Each pair is two rows. How far apart are they, by a hidden measure? 0 means very close, and 20 very far. Two or three weighted sums of its numbers give each row a place; it is the straight-line distance between the places.
[-0.21  0.29  0.14  0.58  0.72 -0.33 -0.08 -1.18 -0.88  0.14]
[ 0.34  1.91  1.57 -1.83  0.91 -0.03  0.30  0.44  0.02 -0.86] ~ 4
[-1.06  0.00  1.04 -0.63 -0.53 -0.21 -0.06 -0.05 -0.30  0.96]
[-0.74  0.06 -0.45  0.71 -1.52 -0.07  0.39 -0.54 -1.36 -0.10] ~ 3
[-1.01 -1.03 -1.56  1.71 -0.14  0.59 -0.78  0.37  1.33 -2.19]
[ 0.06  0.64  0.43  0.47 -1.23 -1.04  0.20  0.54  0.67 -0.72] ~ 6
[-0.12 -0.34 -0.94  0.47 -0.59  0.25 -0.64 -1.20 -1.05  0.27]
[-0.13 -0.56 -0.79  0.30  0.61 -0.31 -0.71 -0.46 -0.24  0.16] ~ 3
[-1.69 -0.37 -1.29  0.92 -1.53 -1.34 -0.13  0.06 -0.05 -0.34]
[ 1.45  0.18  0.33  1.26 -1.18 -1.22  0.39 -0.35 -0.08  0.04] ~ 5
[-0.04  0.26 -1.84 -0.21 -1.60  0.61 -1.00 -0.48 -0.64  0.29]
[-0.55 -0.29 -0.47  0.66 -0.50 -0.42 -1.09  0.56  0.84  0.00] ~ 4
[-0.60 -0.26 -0.47  0.11 -0.44 -0.08 -0.55  0.37  0.50 -0.08]
[ 0.09  1.02 -1.07 -1.02 -2.27  1.24 -0.34  0.43  0.14  0.02] ~ 7
[-0.45 -1.14 -0.29 -0.46  0.47 -0.18 -0.54  0.66  0.64  0.32]
[ 1.89  1.05 -0.70 -0.14  1.58  0.06 -1.10  0.52 -0.35  1.08] ~ 7
[ 1.13  0.34  0.51  0.19  0.25  0.22 -0.05  1.34  0.62 -0.51]
[-0.91 -0.80  1.07 -0.46  0.40  0.51 -0.86  0.29  2.03 -0.89] ~ 6
[ 0.09 -0.48 -0.47  0.41  0.03 -0.16 -0.37 -0.41  0.26  0.53]
[ 1.01  0.48 -1.70  0.66  1.93  1.22 -3.16 -1.64 -0.78  1.06] ~ 10
[-0.71  0.57 -0.77  1.45  1.80 -0.32  0.15  0.72  0.46 -1.02]
[ 0.58  0.66 -0.57  0.52  1.06  0.92  0.80  0.68  0.36 -0.74] ~ 4
[-2.07 -0.14  0.02 -0.35 -0.70  1.17 -2.08  1.18  0.56 -0.98]
[-0.81  1.03  0.10  0.05 -0.49 -1.12  1.17  0.46 -0.60  0.35] ~ 11
[ 0.13  0.42 -0.46  0.46 -0.15  0.40  0.26 -1.12 -1.15  0.61]
[ 0.44 -1.10 -1.14  0.68  0.06  0.26 -0.67 -1.86 -0.60  0.93] ~ 4
[-0.32  1.20  1.06 -0.83 -2.15  0.41  0.43  0.21 -1.05  0.03]
[ 1.51  0.92  1.06 -0.51  0.75  0.73 -1.25 -0.68 -1.68  1.74] ~ 8
[ 0.46 -0.08  0.30  0.84 -1.19 -1.07  0.57  0.10  0.72 -0.60]
[ 0.12 -0.73 -1.12  0.42  0.87 -0.28 -0.97 -0.63 -0.11  0.06] ~ 5
[-0.02 -0.14 -0.45  0.28  0.39 -0.23 -0.43 -0.39 -0.42  0.76]
[ 0.45 -1.15  0.68 -1.09 -0.30  0.92  1.53  0.01  1.11 -0.70] ~ 8
[ 1.32  0.08 -0.94 -0.33  0.00  0.67 -0.76 -0.73  0.54  0.55]
[ 0.16  0.36  0.34  1.20  1.08 -1.25  0.54  1.09  1.22 -1.03] ~ 12
[ 0.49  1.70  0.11  0.38 -0.42 -0.45  1.14  0.32 -1.24  0.27]
[-0.46 -0.77  0.39 -0.49 -0.25  0.40 -0.23 -0.79  0.16  1.25] ~ 9
[ 0.20 -0.70 -0.58  0.37  0.02  0.06  0.02 -0.42 -0.03  0.32]
[-2.00  1.92  1.55 -3.16 -0.71 -0.29  0.70  1.82  2.24 -1.35] ~ 10
[-1.14  1.18  0.49 -0.16 -0.16 -2.52  1.32  0.37  0.43  0.21]
[-0.80 -1.00  0.53 -0.65 -0.44  0.22 -0.18 -1.05 -0.02  1.34] ~ 6
[-0.42  0.45  0.90 -0.36  0.41  0.09  1.10  1.43  0.53 -0.63]
[-1.14 -0.30 -0.85  0.56 -0.33 -0.48  0.06  0.05  0.38  0.10] ~ 7
[ 0.55  0.12  0.01 -0.27  0.53  0.14  0.43 -0.30 -0.47  1.01]
[-2.04 -0.49  0.67 -0.82  1.52  1.01 -1.16  0.41  0.88 -0.81] ~ 6
[ 0.82  1.93  0.76  0.42 -0.93 -0.90 -0.32  0.75 -1.64  0.44]
[-0.99  0.04  0.16  0.60  1.13 -0.53  1.39  1.30  0.60 -1.26] ~ 14
[-1.42  0.35  0.18  1.16 -1.40 -0.38  2.08 -1.34 -1.97 -0.61]
[ 0.06  1.38 -0.49 -0.88 -1.58 -0.06  0.14  0.96  0.26  0.65] ~ 13
[ 0.63  0.75 -0.29  0.31 -1.22  0.22 -0.17 -0.77 -1.20  0.42]
[-0.03  0.12  0.18  0.06  1.43 -0.75  1.44 -0.33 -0.44 -0.58] ~ 14
[-0.45  0.26  0.28 -0.66 -2.05  0.03  1.32 -0.06 -0.53 -1.03]
[ 0.67 -0.53 -1.50  1.62  1.11  1.41 -0.80 -1.25 -0.35  0.16] ~ 13
[ 0.06  0.34  0.16  0.80  0.93 -0.61  0.61  1.18  0.81 -0.70]
[-0.49 -1.40 -1.55  1.28  1.01  1.21 -0.51 -0.20  0.97 -1.61] ~ 4
[-1.16 -0.38 -0.06  1.26 -1.20 -0.44  1.04 -0.68 -0.82  0.06]
[ 0.61  0.72 -0.40  0.19 -1.22  0.57 -0.15 -0.77 -1.18  0.34] ~ 5
[ 0.23 -0.15 -0.12  0.73 -1.32 -1.20  0.33  0.19  0.94 -0.39]
[-0.13 -1.72 -1.62  1.95  0.72 -0.23 -1.13  0.67  0.70 -1.32] ~ 11
[-0.15 -0.89 -0.41  1.18 -0.32  0.46 -1.02  1.36  1.61 -1.19]
[-0.91  0.55  0.59  0.21  0.46 -1.23  1.98  2.06  0.99 -1.09] ~ 13
[-0.33 -0.39 -0.72  0.59 -0.16  0.04  1.20 -0.68  1.34 -0.84]
[ 0.61 -0.07 -1.88  0.40 -0.14  1.32  1.35  0.80  0.46 -1.46] ~ 5
[-0.22  0.35  0.34  0.44 -1.49 -0.94  0.07  0.60  0.75 -0.63]
[ 0.13  0.11 -0.44  0.36 -0.51 -0.31  0.28 -0.33 -0.60  0.37] ~ 4
[-1.06 -0.28 -0.65  0.51 -0.66 -0.48 -0.38 -0.04  0.21 -0.26]
[-0.44 -1.24 -1.08  0.91  0.89  0.40 -1.73  0.76  0.78 -1.14] ~ 7
[ 0.57  0.76 -0.37  0.16 -1.31  0.40 -0.40 -0.60 -1.02  0.40]
[-0.92 -0.62  0.42 -0.16  1.92  1.10 -0.95  0.39  1.24 -0.48] ~ 9
[-0.87  1.32  0.40 -0.30 -0.67 -1.23  0.51  1.16 -0.65  0.05]
[ 0.06  0.45  0.34 -0.19 -0.95 -0.54  0.20  0.13  0.49 -0.05] ~ 7
[-0.84  0.09  0.22  0.05 -0.10 -0.66  0.31 -0.32 -0.68  0.69]
[ 0.85  0.20  0.33  0.06 -0.06  0.11 -0.03 -1.34 -0.55  0.35] ~ 4
[ 0.79 -1.23 -1.79  0.47  1.34  0.14 -1.04 -0.92  0.21  0.57]
[ 0.31 -0.04 -0.83  0.52 -1.75 -1.06 -0.01  0.01  0.11 -0.17] ~ 8
[-1.39  1.50  1.04 -0.38 -0.36 -1.82  0.75  1.55 -0.09 -0.13]
[-0.26  1.00  0.55 -0.26  1.25 -0.15  2.29  1.14  0.80 -0.60] ~ 14
[ 0.16 -1.29 -0.39 -0.83  1.76 -0.96 -0.54  0.29  1.38 -0.06]
[-0.96 -0.85  0.02  0.56  0.88 -0.41  0.59  0.43  0.94 -0.81] ~ 4
[ 0.11  1.18  0.50  0.08  0.03 -0.73  0.66 -0.62 -1.09  0.26]
[-1.09 -0.28 -0.97 -0.30  0.56 -0.55 -1.70  0.63  0.83  0.21] ~ 8
[ 0.13  0.25  0.48  0.34 -0.87 -0.98  1.02  0.22 -0.10 -0.97]
[-0.37  1.40  0.31  0.17  0.04 -0.95  1.80 -0.86 -0.84 -0.04] ~ 6
[ 1.69  0.31  0.33 -0.75 -0.70  0.22  0.19 -0.82 -1.83  1.59]
[-1.27 -0.86  0.32  0.38 -0.11  0.36 -0.98  0.64  2.17 -1.43] ~ 3
[ 1.30  0.99  0.60  0.47 -1.04 -0.70  0.05  0.16 -0.80  0.19]
[ 1.09  1.16 -1.12  0.99  0.32  0.52 -1.72 -0.28 -0.38  0.10] ~ 6
[-0.61  0.28 -0.25  0.44 -0.60 -1.25  0.66  1.37  1.05 -2.20]
[-0.46  0.99 -0.22 -0.81 -0.54 -1.37 -0.25  1.52  1.46  0.76] ~ 10
[ 1.43  1.08  0.52  0.38 -0.98 -1.16 -0.04 -0.01 -0.70  0.40]
[-0.05 -2.34 -1.39  1.55  0.67 -0.40 -1.46  0.18  0.29 -0.62] ~ 5
[-0.93 -0.33  0.69 -0.28 -0.90  0.26  0.23 -0.34 -0.02  0.82]
[ 0.97  0.15  0.00 -0.97 -1.41  0.93  0.04 -0.08  0.25  0.53] ~ 5
[ 0.59  0.24  0.44 -0.12  0.39 -0.74  1.57  1.37 -0.08 -0.43]
[ 0.77 -0.42 -0.95  0.44  0.33  0.85 -1.51 -1.23 -0.44  0.51] ~ 11
[ 0.08 -0.58  1.85 -1.28 -0.63 -0.65  0.72 -0.53  1.40  1.21]
[ 1.56  0.06  0.46  0.12 -0.73  0.08  1.12 -0.32 -0.46  0.42] ~ 9
[ 0.52 -1.69 -1.19  1.14  1.72 -0.41 -1.42 -0.10  1.76 -0.06]
[ 1.23  1.31  1.36 -1.61 -0.10  0.65  1.04  0.61 -1.99  0.97] ~ 12
[-0.29 -1.05 -2.20  0.91 -0.13  0.47 -2.26 -2.15 -0.45  0.78]
[-0.19  0.18 -0.41  0.48  0.07  0.12  0.28 -0.44 -0.23  0.49] ~ 10
[-0.34  0.18  1.42 -0.75  1.46 -0.29  0.33  0.34  0.62  0.33]
[ 0.08 -1.58 -1.48  1.32  0.76 -0.13 -1.54  0.56  1.93 -0.92] ~ 11
[-0.21 -0.34 -0.73  0.31  0.10  0.17 -0.77 -1.46 -0.94  0.92]
[ 0.86  1.68  1.72  0.62 -0.69 -1.33 -0.45  1.58 -1.33  1.04] ~ 8
[ 1.03  0.70  0.51  0.87 -1.44 -1.15  0.14  0.10 -0.40 -0.26]
[ 0.31 -0.01 -0.36  0.26  0.46  0.21 -0.41  0.08  0.04  0.67] ~ 5
[ 0.32  2.02  1.15 -3.60 -1.38  2.18  1.05  0.48 -2.60  1.52]
[ 0.33 -0.43  0.98 -0.87  1.94 -1.20  0.06  0.28  1.50 -0.52] ~ 9
[-0.60  3.79  3.23 -1.16  1.76 -1.50  2.66  4.12  0.15 -0.54]
[-0.13 -1.66 -1.27  1.73  1.41  0.61 -0.91  0.10  1.64 -0.96] ~ 19
[-0.97 -0.63 -2.22  1.20 -0.03  0.52 -3.09 -2.11 -0.34  0.13]
[ 1.49  0.03 -0.75  0.26  0.28 -0.83 -0.68 -0.17  0.00 -0.17] ~ 8
[-1.18  1.10 -1.33  1.18 -1.99  0.24 -0.16 -1.46 -2.43 -0.13]
[-1.20  0.01  0.86 -1.22  1.41  1.12  0.14  0.55  0.64 -0.23] ~ 10
[ 1.70  0.18  0.74 -0.50 -0.57  0.36  0.73 -0.26 -0.79  0.53]
[-0.99 -0.97  0.36  0.02 -0.11 -0.04 -0.14  0.01 -0.28  0.44] ~ 3
[-0.54 -1.06  1.34 -0.47 -0.41 -0.61 -0.25 -0.44 -0.32  1.14]
[ 0.94 -0.28  2.12 -1.79 -0.25 -0.62  1.16 -1.13 -0.27  1.02] ~ 5
[ 0.00  0.50 -0.81  0.07  0.45 -0.05 -0.34 -0.67 -0.77  0.74]
[ 0.97  0.50 -0.04  0.62  0.46  0.07  0.28 -0.31 -1.26  0.59] ~ 4
[ 0.54 -0.91 -1.48  1.78  1.91  0.10 -0.71  0.01  1.12 -0.46]
[-1.16 -0.27  1.12 -0.51  1.29 -0.11  0.06  0.26  0.82 -0.04] ~ 10
[-0.38  0.30 -0.92  0.17 -0.24  0.12 -0.73 -0.17 -0.07  0.40]
[-1.39  0.56 -0.21  1.27 -0.10 -0.99  0.54  1.13  0.22 -2.28] ~ 10
[ 0.94 -1.16 -0.61 -0.18 -0.05  0.45 -0.26 -2.46 -1.64  1.18]
[-0.39  0.12 -0.86  0.63 -1.78  0.04  0.90 -0.77 -0.57  0.09] ~ 5
[-1.29  0.11  1.49 -0.17  1.37 -0.98 -0.93  0.68  1.07 -0.48]
[-0.27  0.76  0.08  0.48 -1.63 -0.27  0.89  0.79  0.71 -0.85] ~ 10
[-0.23  0.14  0.71  0.07 -1.24 -0.59  0.62  0.53  0.30 -0.54]
[-1.57  0.23  0.08 -0.21 -1.24 -1.02  0.63  0.87  0.45 -0.30] ~ 3
[ 0.06  0.62  0.66  0.61 -0.75 -1.21  1.20 -1.30 -0.30 -0.92]
[ 0.95  0.14 -1.35 -0.17 -1.35  0.87 -0.76 -0.77 -0.28  0.90] ~ 12
[ 1.10  1.48 -0.13  0.86  0.36  0.32 -0.10  0.04 -1.43  0.54]
[ 0.21 -0.29  0.09  0.92 -0.03 -0.55  1.38 -2.12 -0.53  0.00] ~ 7
[-0.33 -1.12 -1.90  0.96  0.20  0.03 -1.26  1.43  0.92 -1.23]
[-1.23  0.24 -0.81  1.28 -1.14 -1.77 -1.63  1.11  1.23 -0.95] ~ 7
[ 1.20  0.52  0.97 -0.51 -1.05 -0.10  0.79  0.08 -1.06  0.26]
[ 1.28 -0.13  0.12 -2.58  0.29  1.90  1.54 -0.53 -0.84  0.81] ~ 8
[ 0.57  2.98  1.41 -0.95 -1.56  1.03  0.37  0.38 -2.31  0.73]
[-0.15  1.16 -0.50  0.39 -0.27  0.22  0.20 -0.94 -1.58  0.45] ~ 5
[-1.17 -0.23  0.91 -0.33 -1.21 -1.10  1.20  1.27 -0.14  0.46]
[-1.19 -0.29 -0.78  0.63 -1.40 -0.62  0.15 -0.95 -0.95 -0.60] ~ 5
[-0.27 -0.49  0.76 -1.56  1.92  1.22 -0.81 -0.81  0.51 -0.30]
[-0.41 -0.61 -1.69  0.01 -0.45  0.79 -1.37 -1.81 -0.83  1.17] ~ 11
[ 0.15  0.16  0.59 -0.98  0.35  0.63  2.30 -0.36 -0.83 -0.59]
[-0.22  0.12 -0.41  1.68  0.15 -1.17  0.68  1.29  0.29 -1.48] ~ 8
[-0.49 -0.35  1.24 -0.24 -0.19  0.16  0.02  1.16  1.86 -0.82]
[ 0.51 -1.23 -2.13  1.36  2.16  0.36 -1.11 -0.82  0.62 -0.58] ~ 10
[ 1.62 -0.38 -1.11 -0.03 -0.01  1.09 -0.70 -2.08 -1.64  1.04]
[ 1.37  2.36  1.54 -1.39 -0.24  0.27  0.95  1.04 -3.00  1.43] ~ 12
[ 0.26 -0.81  0.25 -0.43  0.83  0.75  0.06 -0.17  0.64  0.03]
[ 1.04  0.88  1.76 -4.30 -0.22  2.77  1.42 -0.98 -1.99  2.56] ~ 9
[ 0.69 -0.18  0.39 -1.22 -0.45  0.47  0.78 -0.09 -0.03  0.39]
[-0.30  0.36  0.75  0.32 -1.24 -0.97  0.01  0.59  0.40 -0.73] ~ 6
[-1.41 -0.18  2.34 -0.80  2.27 -0.54 -0.38  0.54  0.94 -1.35]
[-0.94  0.17  1.68 -0.80  0.76  0.05  0.11  1.10  0.62 -0.33] ~ 7
[ 1.46  0.89 -0.51 -0.07  1.88  1.47 -1.36  0.10 -0.49  1.55]
[ 1.07  0.74  0.87  1.21  0.94 -0.15  0.67 -1.15 -0.76  0.07] ~ 6
[-0.25  2.55  2.35 -3.10 -0.06  1.56  1.15  1.87 -1.69 -0.40]
[ 1.19 -0.14  0.36  1.15  0.28 -1.22  0.43  1.43  0.53 -0.54] ~ 11
[-0.27 -0.40  1.09 -1.05  0.47  1.91 -0.31  0.39  1.05 -0.73]
[-0.92  1.20  0.78 -0.30  0.15 -1.00  1.63  2.85  1.01 -1.45] ~ 7
[-0.49 -0.53 -0.04  1.11  1.57  0.10 -0.81  0.59  1.49 -1.09]
[-1.02  0.23 -0.72  0.01 -0.17 -1.01  0.13  0.35 -0.51  0.33] ~ 8
[ 0.98  0.20  0.22  0.42  1.32 -0.09  0.19 -1.30 -0.43  0.72]
[ 0.27  1.69  1.88 -0.69  1.98  1.91  1.25  0.09 -0.86 -1.44] ~ 12
[ 0.67 -0.08  0.03 -0.55 -0.59  0.09  0.51 -0.12  0.37  0.33]
[-0.60 -1.17  0.46  0.11 -0.25 -0.09  0.61 -0.63  0.05  1.21] ~ 2
[ 1.30 -0.93 -0.36 -0.26  0.25  0.79 -1.45 -1.57 -0.54  0.96]
[ 1.44  0.38  0.28 -1.37 -1.41  1.01 -0.07 -0.16  0.13  1.09] ~ 8
